In the data rows, the value 50 means zero.
Some points:
tensor([31, 42, 57, 41, 61, 45, 45, 36, 63, 41, 39, 59, 56, 45, 60, 53, 45, 44,
        46, 21, 52, 47, 45, 39, 45, 55, 49, 59, 44, 67, 27, 54, 65, 38, 45, 38,
        32, 51, 39, 52, 41, 50])
tensor([48, 49, 33, 23, 60, 57, 59, 44, 55, 50, 48, 50, 55, 53, 34, 70, 40, 57,
        57, 41, 43, 52, 43, 46, 47, 57, 52, 48, 29, 61, 72, 36, 50, 49, 66, 60,
        54, 58, 46, 53, 66, 34])
tensor([39, 63, 69, 47, 41, 50, 22, 57, 57, 46, 59, 27, 43, 47, 54, 40, 43, 67,
        50, 40, 42, 53, 56, 59, 67, 50, 55, 36, 42, 43, 41, 39, 47, 52, 59, 59,
        39, 54, 39, 49, 54, 39])
tensor([55, 40, 49, 61, 53, 50, 49, 50, 57, 50, 53, 70, 72, 45, 45, 50, 47, 67,
        27, 48, 58, 65, 50, 35, 65, 56, 55, 42, 44, 54, 41, 53, 48, 77, 41, 62,
        50, 34, 52, 39, 65, 46])
tensor([27, 24, 57, 54, 54, 64, 48, 60, 42, 46, 75, 54, 62, 62, 56, 56, 46, 41,
        70, 37, 43, 56, 43, 66, 37, 43, 45, 45, 47, 44, 51, 50, 44, 50, 37, 57,
        61, 45, 57, 41, 57, 54])
tensor([54, 44, 47, 54, 52, 56, 77, 50, 51, 45, 43, 58, 57, 44, 50, 24, 42, 57,
        48, 36, 66, 55, 62, 63, 48, 32, 63, 32, 59, 44, 60, 41, 46, 34, 60, 46,
        40, 48, 49, 50, 39, 37])
tensor([58, 53, 72, 33, 65, 50, 66, 43, 55, 48, 58, 46, 66, 55, 63, 49, 57, 47,
        40, 56, 32, 45, 59, 53, 61, 33, 46, 59, 56, 56, 45, 67, 35, 51, 49, 44,
        62, 63, 34, 40, 58, 32])
tensor([47, 73, 65, 60, 58, 30, 64, 46, 55, 62, 55, 63, 36, 72, 50, 47, 48, 44,
        47, 45, 49, 65, 61, 51, 36, 59, 52, 40, 27, 56, 59, 58, 47, 50, 52, 55,
        50, 54, 48, 32, 41, 61])
tensor([45, 53, 63, 46, 40, 51, 60, 51, 54, 45, 52, 45, 50, 55, 39, 56, 35, 39,
        47, 56, 68, 41, 26, 43, 63, 53, 50, 40, 60, 58, 56, 53, 37, 44, 30, 69,
        58, 46, 33, 65, 32, 58])
tensor([51, 70, 49, 43, 50, 48, 50, 50, 45, 55, 50, 64, 71, 68, 61, 47, 53, 45,
        69, 41, 40, 55, 49, 49, 77, 68, 45, 53, 74, 41, 60, 53, 69, 43, 53, 61,
        40, 45, 51, 45, 44, 44])
tensor([69, 59, 55, 63, 48, 59, 53, 48, 64, 41, 37, 43, 51, 59, 51, 50, 51, 55,
        59, 55, 32, 67, 15, 56, 46, 48, 53, 39, 43, 59, 43, 61, 52, 50, 46, 35,
        54, 45, 70, 59, 45, 33])
tensor([69, 49, 53, 35, 45, 41, 54, 45, 54, 73, 46, 47, 67, 40, 45, 58, 54, 40,
        56, 51, 46, 35, 63, 75, 50, 55, 52, 26, 38, 55, 37, 49, 59, 42, 30, 55,
        42, 32, 54, 50, 58, 52])
tensor([58, 56, 52, 61, 57, 42, 42, 32, 52, 42, 50, 40, 69, 51, 78, 58, 44, 45,
        53, 40, 53, 44, 58, 53, 49, 40, 54, 43, 44, 50, 77, 53, 51, 72, 51, 50,
        44, 47, 44, 76, 53, 60])
tensor([44, 51, 50, 45, 43, 50, 47, 68, 66, 41, 38, 45, 53, 57, 45, 72, 63, 67,
        50, 46, 59, 55, 62, 64, 63, 35, 60, 65, 50, 63, 68, 68, 48, 41, 38, 45,
        39, 49, 64, 43, 52, 63])
tensor([58, 52, 34, 47, 56, 34, 47, 55, 65, 49, 50, 39, 46, 51, 53, 39, 73, 47,
        52, 31, 58, 35, 45, 35, 41, 55, 31, 49, 52, 32, 51, 58, 27, 47, 47, 56,
        49, 45, 58, 46, 58, 43])
tensor([57, 44, 52, 58, 72, 45, 50, 29, 53, 44, 54, 55, 36, 53, 55, 64, 27, 70,
        49, 61, 39, 38, 51, 49, 52, 48, 57, 54, 53, 31, 54, 51, 50, 31, 27, 69,
        36, 51, 60, 45, 52, 44])
tensor([47, 51, 61, 38, 54, 53, 47, 62, 52, 30, 29, 68, 50, 53, 64, 56, 45, 56,
        66, 71, 52, 29, 63, 47, 43, 64, 57, 38, 54, 52, 46, 42, 38, 61, 58, 42,
        61, 37, 51, 42, 48, 49])
tensor([53, 59, 49, 49, 40, 74, 37, 24, 54, 42, 55, 52, 64, 37, 46, 39, 59, 49,
        55, 64, 54, 39, 45, 51, 39, 48, 53, 49, 46, 60, 50, 61, 50, 46, 62, 70,
        41, 61, 58, 29, 47, 67])
tensor([50, 45, 51, 32, 56, 56, 56, 49, 70, 49, 65, 48, 46, 63, 40, 50, 54, 52,
        39, 61, 62, 51, 59, 58, 41, 52, 55, 52, 59, 32, 38, 57, 79, 70, 57, 56,
        54, 55, 59, 66, 39, 47])
tensor([58, 53, 47, 65, 49, 55, 40, 54, 52, 45, 58, 59, 48, 65, 37, 61, 41, 25,
        54, 63, 60, 46, 60, 48, 52, 41, 40, 49, 49, 54, 45, 59, 46, 47, 58, 44,
        18, 45, 38, 54, 64, 30])
tensor([69, 35, 56, 55, 38, 57, 53, 50, 38, 54, 44, 58, 40, 55, 46, 40, 41, 48,
        58, 30, 44, 36, 64, 53, 59, 63, 51, 63, 46, 60, 46, 53, 41, 68, 42, 53,
        46, 78, 63, 60, 47, 47])
tensor([51, 69, 43, 55, 54, 45, 47, 58, 56, 45, 46, 60, 38, 26, 49, 56, 49, 30,
        65, 37, 47, 49, 54, 46, 50, 29, 69, 53, 59, 52, 45, 49, 66, 61, 39, 64,
        68, 54, 50, 42, 56, 40])
tensor([62, 48, 33, 52, 42, 60, 46, 62, 69, 67, 66, 53, 53, 38, 67, 61, 36, 64,
        58, 57, 48, 53, 57, 44, 42, 53, 37, 42, 50, 55, 57, 52, 56, 49, 36, 38,
        51, 62, 31, 41, 29, 47])
tensor([35, 45, 46, 44, 60, 46, 56, 51, 67, 53, 38, 41, 56, 45, 64, 38, 50, 28,
        55, 72, 45, 73, 56, 49, 57, 54, 49, 51, 50, 55, 53, 32, 40, 59, 33, 61,
        29, 66, 63, 51, 52, 45])
tensor([47, 52, 46, 34, 31, 49, 38, 27, 50, 63, 49, 66, 41, 54, 54, 45, 52, 51,
        49, 52, 51, 62, 44, 62, 38, 56, 77, 59, 66, 45, 53, 51, 34, 53, 38, 39,
        49, 44, 34, 53, 67, 45])
tensor([44, 49, 37, 57, 65, 56, 52, 55, 27, 53, 63, 40, 50, 49, 53, 62, 75, 48,
        43, 53, 44, 45, 53, 38, 59, 62, 81, 34, 50, 56, 44, 54, 43, 45, 48, 44,
        43, 58, 48, 52, 38, 47])
tensor([31, 56, 41, 61, 44, 60, 51, 55, 56, 78, 39, 54, 57, 58, 57, 50, 35, 55,
        39, 54, 35, 40, 58, 38, 49, 40, 48, 43, 58, 54, 41, 58, 49, 36, 61, 55,
        62, 54, 63, 69, 68, 60])
tensor([60, 47, 47, 47, 58, 48, 49, 41, 69, 32, 64, 65, 44, 55, 39, 42, 56, 43,
        50, 49, 32, 50, 54, 47, 69, 48, 46, 33, 56, 52, 54, 30, 52, 46, 44, 31,
        51, 58, 46, 54, 63, 78])
tensor([37, 47, 51, 56, 39, 30, 47, 38, 50, 48, 60, 74, 52, 31, 46, 60, 63, 54,
        53, 61, 45, 54, 54, 63, 62, 47, 34, 58, 39, 53, 52, 46, 42, 41, 60, 50,
        60, 47, 59, 69, 33, 36])
tensor([67, 38, 64, 60, 50, 41, 60, 59, 54, 53, 42, 52, 61, 47, 49, 59, 63, 63,
        75, 57, 54, 63, 44, 40, 47, 47, 59, 59, 43, 35, 38, 47, 53, 38, 59, 61,
        46, 64, 29, 62, 62, 62])
tensor([50, 56, 50, 54, 27, 52, 57, 36, 42, 28, 50, 34, 61, 63, 48, 45, 55, 53,
        50, 56, 51, 55, 76, 34, 43, 56, 47, 52, 43, 54, 48, 41, 65, 36, 27, 52,
        65, 46, 49, 50, 59, 38])
tensor([40, 49, 49, 65, 53, 55, 53, 37, 44, 60, 25, 40, 52, 56, 42, 57, 56, 47,
        43, 50, 53, 39, 41, 61, 62, 45, 39, 53, 44, 28, 56, 37, 58, 64, 47, 32,
        54, 56, 39, 30, 46, 50])
tensor([65, 65, 40, 44, 52, 35, 41, 58, 46, 46, 63, 48, 76, 55, 52, 47, 26, 41,
        42, 52, 59, 48, 43, 52, 55, 46, 63, 70, 41, 42, 39, 35, 40, 41, 52, 37,
        56, 58, 63, 43, 46, 56])
tensor([62, 44, 44, 48, 38, 44, 59, 45, 49, 42, 44, 38, 49, 54, 49, 71, 45, 47,
        41, 42, 25, 64, 56, 51, 39, 42, 43, 53, 73, 56, 39, 37, 39, 57, 63, 66,
        43, 36, 46, 39, 35, 60])
tensor([55, 47, 60, 52, 64, 33, 41, 61, 30, 51, 51, 46, 48, 41, 52, 43, 50, 61,
        36, 59, 55, 51, 40, 59, 32, 56, 33, 51, 69, 71, 62, 43, 67, 46, 47, 49,
        48, 57, 52, 49, 66, 50])
tensor([57, 74, 52, 41, 55, 80, 60, 59, 36, 41, 49, 63, 46, 37, 65, 57, 55, 48,
        35, 43, 47, 59, 52, 59, 47, 55, 36, 58, 37, 34, 44, 46, 45, 49, 37, 55,
        39, 44, 49, 64, 55, 58])
tensor([53, 42, 41, 49, 69, 54, 45, 51, 48, 49, 43, 36, 44, 37, 37, 31, 33, 47,
        57, 57, 38, 64, 62, 53, 59, 65, 50, 64, 44, 49, 58, 74, 50, 43, 53, 49,
        60, 28, 38, 53, 46, 61])
tensor([60, 38, 51, 59, 40, 56, 67, 47, 64, 52, 62, 44, 31, 49, 81, 54, 52, 42,
        45, 53, 60, 44, 42, 58, 70, 61, 57, 63, 44, 62, 53, 42, 60, 39, 64, 54,
        57, 36, 53, 41, 63, 48])
Along one direction, these points spread out more than along any other. Take the direction at right angles to it along which they spread out most. Go by this last direction. How many in every 100 of the points above lie lower along it than each point below? Answers are rounded to whole numbers. More than half of the points above lie lower than the first one.
tensor([50, 56, 50, 54, 27, 52, 57, 36, 42, 28, 50, 34, 61, 63, 48, 45, 55, 53,
        50, 56, 51, 55, 76, 34, 43, 56, 47, 52, 43, 54, 48, 41, 65, 36, 27, 52,
        65, 46, 49, 50, 59, 38]) 16
tensor([50, 45, 51, 32, 56, 56, 56, 49, 70, 49, 65, 48, 46, 63, 40, 50, 54, 52,
        39, 61, 62, 51, 59, 58, 41, 52, 55, 52, 59, 32, 38, 57, 79, 70, 57, 56,
        54, 55, 59, 66, 39, 47]) 11
tensor([69, 59, 55, 63, 48, 59, 53, 48, 64, 41, 37, 43, 51, 59, 51, 50, 51, 55,
        59, 55, 32, 67, 15, 56, 46, 48, 53, 39, 43, 59, 43, 61, 52, 50, 46, 35,
        54, 45, 70, 59, 45, 33]) 97
tensor([27, 24, 57, 54, 54, 64, 48, 60, 42, 46, 75, 54, 62, 62, 56, 56, 46, 41,
        70, 37, 43, 56, 43, 66, 37, 43, 45, 45, 47, 44, 51, 50, 44, 50, 37, 57,
        61, 45, 57, 41, 57, 54]) 26
tensor([55, 40, 49, 61, 53, 50, 49, 50, 57, 50, 53, 70, 72, 45, 45, 50, 47, 67,
        27, 48, 58, 65, 50, 35, 65, 56, 55, 42, 44, 54, 41, 53, 48, 77, 41, 62,
        50, 34, 52, 39, 65, 46]) 13
tensor([57, 74, 52, 41, 55, 80, 60, 59, 36, 41, 49, 63, 46, 37, 65, 57, 55, 48,
        35, 43, 47, 59, 52, 59, 47, 55, 36, 58, 37, 34, 44, 46, 45, 49, 37, 55,
        39, 44, 49, 64, 55, 58]) 24
tensor([48, 49, 33, 23, 60, 57, 59, 44, 55, 50, 48, 50, 55, 53, 34, 70, 40, 57,
        57, 41, 43, 52, 43, 46, 47, 57, 52, 48, 29, 61, 72, 36, 50, 49, 66, 60,
        54, 58, 46, 53, 66, 34]) 61
tensor([54, 44, 47, 54, 52, 56, 77, 50, 51, 45, 43, 58, 57, 44, 50, 24, 42, 57,
        48, 36, 66, 55, 62, 63, 48, 32, 63, 32, 59, 44, 60, 41, 46, 34, 60, 46,
        40, 48, 49, 50, 39, 37]) 47
tensor([69, 49, 53, 35, 45, 41, 54, 45, 54, 73, 46, 47, 67, 40, 45, 58, 54, 40,
        56, 51, 46, 35, 63, 75, 50, 55, 52, 26, 38, 55, 37, 49, 59, 42, 30, 55,
        42, 32, 54, 50, 58, 52]) 5
tensor([45, 53, 63, 46, 40, 51, 60, 51, 54, 45, 52, 45, 50, 55, 39, 56, 35, 39,
        47, 56, 68, 41, 26, 43, 63, 53, 50, 40, 60, 58, 56, 53, 37, 44, 30, 69,
        58, 46, 33, 65, 32, 58]) 34
tensor([44, 49, 37, 57, 65, 56, 52, 55, 27, 53, 63, 40, 50, 49, 53, 62, 75, 48,
        43, 53, 44, 45, 53, 38, 59, 62, 81, 34, 50, 56, 44, 54, 43, 45, 48, 44,
        43, 58, 48, 52, 38, 47]) 32
tensor([58, 53, 47, 65, 49, 55, 40, 54, 52, 45, 58, 59, 48, 65, 37, 61, 41, 25,
        54, 63, 60, 46, 60, 48, 52, 41, 40, 49, 49, 54, 45, 59, 46, 47, 58, 44,
        18, 45, 38, 54, 64, 30]) 42
tensor([62, 44, 44, 48, 38, 44, 59, 45, 49, 42, 44, 38, 49, 54, 49, 71, 45, 47,
        41, 42, 25, 64, 56, 51, 39, 42, 43, 53, 73, 56, 39, 37, 39, 57, 63, 66,
        43, 36, 46, 39, 35, 60]) 45
